In the rows, zero is written as 128.
One turn or mirror swaps these rows in pairs. Which row does each one swap with?
Zek: [104 107 181 122 119 165  90 145 127 127 116 139 149 149 119 137 129 118
 101 159 146 145 131 108 167 134 105 160 136 125 120 122 118]
nugo: [140 141 118 117 131  94  91 166 128 129 119 123 146 169 126 112 135 148
 133 121 123 130 148 135 114 104 137  99 134 131 154 167 102]
Pigu: [109 112 113 123 108 150 116 128 138 155 119 155 104 132 118 130 129 147
 159 118 129 106 126 123 111 138 139 151 149 127 129 177 152]
Kefug: [125 119 117 136 121 117 117  91 151 149 105 110 144 154 116 109 147 142
 105 151 146 128 124  98 132 138 113 144 180 138 130 150 115]
sofes: [161 133 133 110 133  96 109 136 131 123 144 143 132 177 132 132 116 132
 144 122 122 141  76 107 107 111 142 109 116 151 159 144 123]
von: [ 86 110 127 122 116 139  97 157 147 140  95 126 153 120 111 120 136 154
 120 155 145 119 106 108 132 147  94 151 149 133 105 179 128]
Zatos: [125  95 152 100 119 167 112 153 133 140  83 128 138 142 114 131 132 127
 104 168 148 133 137 130 155 137 107 166 151 124 111 143 124]
zil: [139 124 158 162 136 152 118 128 136 137 113 145 164 156 107 129 136 119
 106 143 105 126 168 132 136 144 135 175 123 163 146 133 129]
vos: [101 102 148  88 127 129 111 120 144 120  84 142 162 145 123 151 107 143
 149 145 150 150  80 143 128 125 103 155 121 116 117 171 130]
fesuk: [122 127 141 186 100 149  97 110 127 145 104 142 147 137 126 141 134 130
 134 143 120 133 126  92 123 139 149 125 136 135 138 145 171]
vek: [132 130 133 127 131 102  79 136 136 112 108 145 155 156 117 136 108 141
 145 133 152 140 144 120  98 151 121 132  93 191 146 174 129]
rofav: [143 132 126 108 115 103  87 122 131 136 162 143 154 148 122 128 128 142
 145 122 132 122  92  87 102 116 126 113 132 151 147 161 130]
Meli: [149 133 141 111 142  86 122 120 140 117  81 141 150 188 153 120 135 131
 126 120 110 124 118 151 128 135 140 127 136 126 169 134 124]
mif: [ 98 125 157 152 140 111 105 134 150 108 115 141  80 182 142 127 125 134
 112 124 137 158 119 112 147 134 119 139 125 138 145 133  92]
rano: [ 93 104 158 117 124 141 113 173 117 112 122 145 156 137 117 140 105 141
 134 164 181 148 139 117 147 134 103 141 130 147 111 159 139]
zisup: [123 128 140 105 140 130 122 136 154 148 137 145 109 128 125 137 131 106
 120 116  83 118  94 114 136 131 144 137 151 139 156 121 120]
fidug: [125 113 144  85 125 122 111 137 133 124  52 146 155 163 141 130 125 132
 137 138 136 119 138 165 135 153 130 146 138 118 144 150 148]
lifu: [130 132 140  72 125 116 147 116 148 126  99 152 146 149 119 135 115 151
 162 126 150 141 115  85 104 132 140 127 106 145 138 168 144]
Kipi: [129 116 148 127 142 111 140  95 151 128 119 133 164 166 127 136 133 134
 119 132 101 141  69 134 131 103 117 154 140 113 139 142 108]
Tamop: [103 125 164 125 126 146 101 123 120 119 118 163 133 173 128 151  88 121
 165 131 154 159  91 116 136 141 154 128 115 133 144 130 156]
nom: [120 115 146 147 116 127 135 145 145 125 117 134 152 160 101 123 128 154
 120 151 112 143 178  71 128 115 117 152 153 152 145 139 144]
sur: [117 123 157 118 127 154  95 186 116 131  97 140 148 161 120 128 123 129
 129 138 125 136 168 157 148 116 144 131 129 110 138 144 122]
Dar: [ 99 108 166 137 147 131  82 146 130 118  56 149 123 149 133 134 112 130
 123 146 157 146 146 152 151 129 109 153 111 142 125 138 128]
kelis: [ 89 135 152 164 120 112 110 178 136 123 116 132 112 131 111 131 101 134
 134 140 150 152 145 126 147 107 113 133  87 150 148 141 124]
pibo: [104 139 162 158 140 120 112 152 137 120 146 152 144 166 130 132 120 130
 131 121  99 140  63 104 133 122 138 126 113 133 148 132 124]
Loti: [121 133 139  81 134 125 110 140 128 131  64 125 165 140 100 131 122 130
 126 126 168 141  84 126 127 122  99 144 112 172 130 151 140]
zigu: [123 128 174 107 139 140 167 110 155 125  90 136 142 164 119 127 139 132
 101 145 129 153 139  89 151 128 130 159 126 129 136 127 114]
nidud: [ 93 113 139  73 133 121  87 155 158 126  94 136 102 119 130 142 114 120
 126 135 142 139 109 114 138 152 109 133 137 151 133 149 111]
tugir: [108 129 146 180 109 115  75 114 136 119  85 127 135 152 137 139 127 139
 120 151 152 159 126  82 128 146 122 111 122 152 136 148 139]
bov: [114 136 117 167 110 114 130 156 139 158 132 125 127 112  98 117 127 141
 135 134 124 115 150 123 128  98 121 138 121 146 149 157 136]
gulu: [151 132 115 153 143  97 112 109 134 151 115 150 138 146 128 116 136 138
 143 110 104 103 120 136 102 100 142 132 134 148 153 153 142]
Lizil: [109 120 153 128 116 115 113 159 134 104 119 154 143 169 108 141  96 156
 155 140 133 159 158  73 116 119 126 130 118 162 152 148 156]
Dovob: [120 115 150 116 110 148 108 156 124 129  91 158 121 144 119 142 113 125
 148 136 129 136  93 185 131 124 147 143 114 137 136 150 164]
voku: [140 125 124 137 126  86 114 128 154 126  94 112 118 159 126 109 151 139
  92 143 124 137 101 160 129 113 112 133 146 155 142 151 102]
Vemop: [143 145 153 118 148 134 141 125 128 142  95 130 168 156 101 128 141 113
 106 114 118 134  78 127 138 104 123 153 122 160 150 116 136]
foval: [139 133 137 154 135 104 145 138 124 130 178 139 163 157 119 121 131 138
 122 136 124 128 114 100 125 104 129 125 148 151 146 142 124]

Loti pairs with Vemop
zisup pairs with nidud
Pigu pairs with mif
lifu pairs with zigu
von pairs with pibo
tugir pairs with fesuk
Kipi pairs with vos
foval pairs with rano

One turn or mirror swaps these rows in pairs. Which row does each one swap with?
nar: [ 95 129 106  67 111 168 144 148 123 126 104 116 155 136 127  99 114 104
 141 100 133 137 116 128 130 103 124 109 146 165 140 128 106 105 128 120]
Zini: [139 148 123 103 131 156 123 136 160 100 124 139 152  95 157 163 110 109
 131 128 124 117 173 156 130 115 139 136  90 132 116  80 151  87 126 120]
vake: [131 136 118 133 116 132 116 137 110 113 134 123 148 141 119 129 103 110
  94 141 128 120 193 124 105 147  91 136 105 107 137  93 146 133 114 127]
kis: [158 131 120 124 117 133 162 140 105 166 109 148 121 158 168 134 104 100
 134 129 145 121 123 119 145  91 143 116 127 151 122 114 138 130 117 124]
vasig: [122 116  96 112  92 135 143 171 146 161 129 114 154 147 106 115 129 119
 138 119  98 136 149 147  85 142  93 127 143 143 131 126 121 145 127 120]
Mulip: [124 118 131 132 140  99 124 147 152 121 103 155 137 126 114 144 111 148
 110 106 117 125 156 107 136 136 129 120  92 159  88 142 103  82 127 131]
Rar: [136 152 121 111  96 146 149 148 171 116  83 118 172 101 151 133 105 105
 131 133 122 133 126 137 126 121 144 119 102 155  90 142 142  83 139 114]
Rinu: [142 126 107  94 130 171 135 144 114 131 102 167 136 156 167 136 106  95
 141  80 123  99 144 155 129 112 148 136 121 134 147 112 116  79 123 124]
peko: [138 112 139  90 111 161 114 165 108 125  92 139 136 158 133 126 125 150
 141 112 131 148 129 115 136  71 118 118 101 169 100 118 124 108 133 115]
mado: [124 107  93 141 137  88 135 130 129 135 123 150 127 127 109 150 121 136
 112 123 138 130 151 103 140 141 133 106 117 153 132 103  92 127 115 134]
Dov: [125 144 116 144  95 139 119 182 135  90 103 111 148 114 122 138 117 102
 120 166 124 125 166 137  94 158 115 118  99 155 107 133 132  98 129 103]
gazo: [148  96  84 114  98 148 123 133 114 145 116 145 164 163 126 135 123 137
 128 100 121 140 154 137 113 124 108 135 115 110 156  78 123 149 120 129]
Ledu: [108 130  87 113 112 142 111 137 126 105 136 113 139 122 128 126 114 117
 165 130 141 127 139 144 138 141  88 120 120 175 149  82 126 141  91 103]
Lak: [146 150 129 110 124 134 111 159 143 132 108 150 142 137 128 111 104 105
 126 128  73  87 163 152 133 122 119 155 109 143 127 152 159  86 104 112]

Ledu pairs with Lak
vake pairs with Dov
vasig pairs with Zini
Rinu pairs with nar

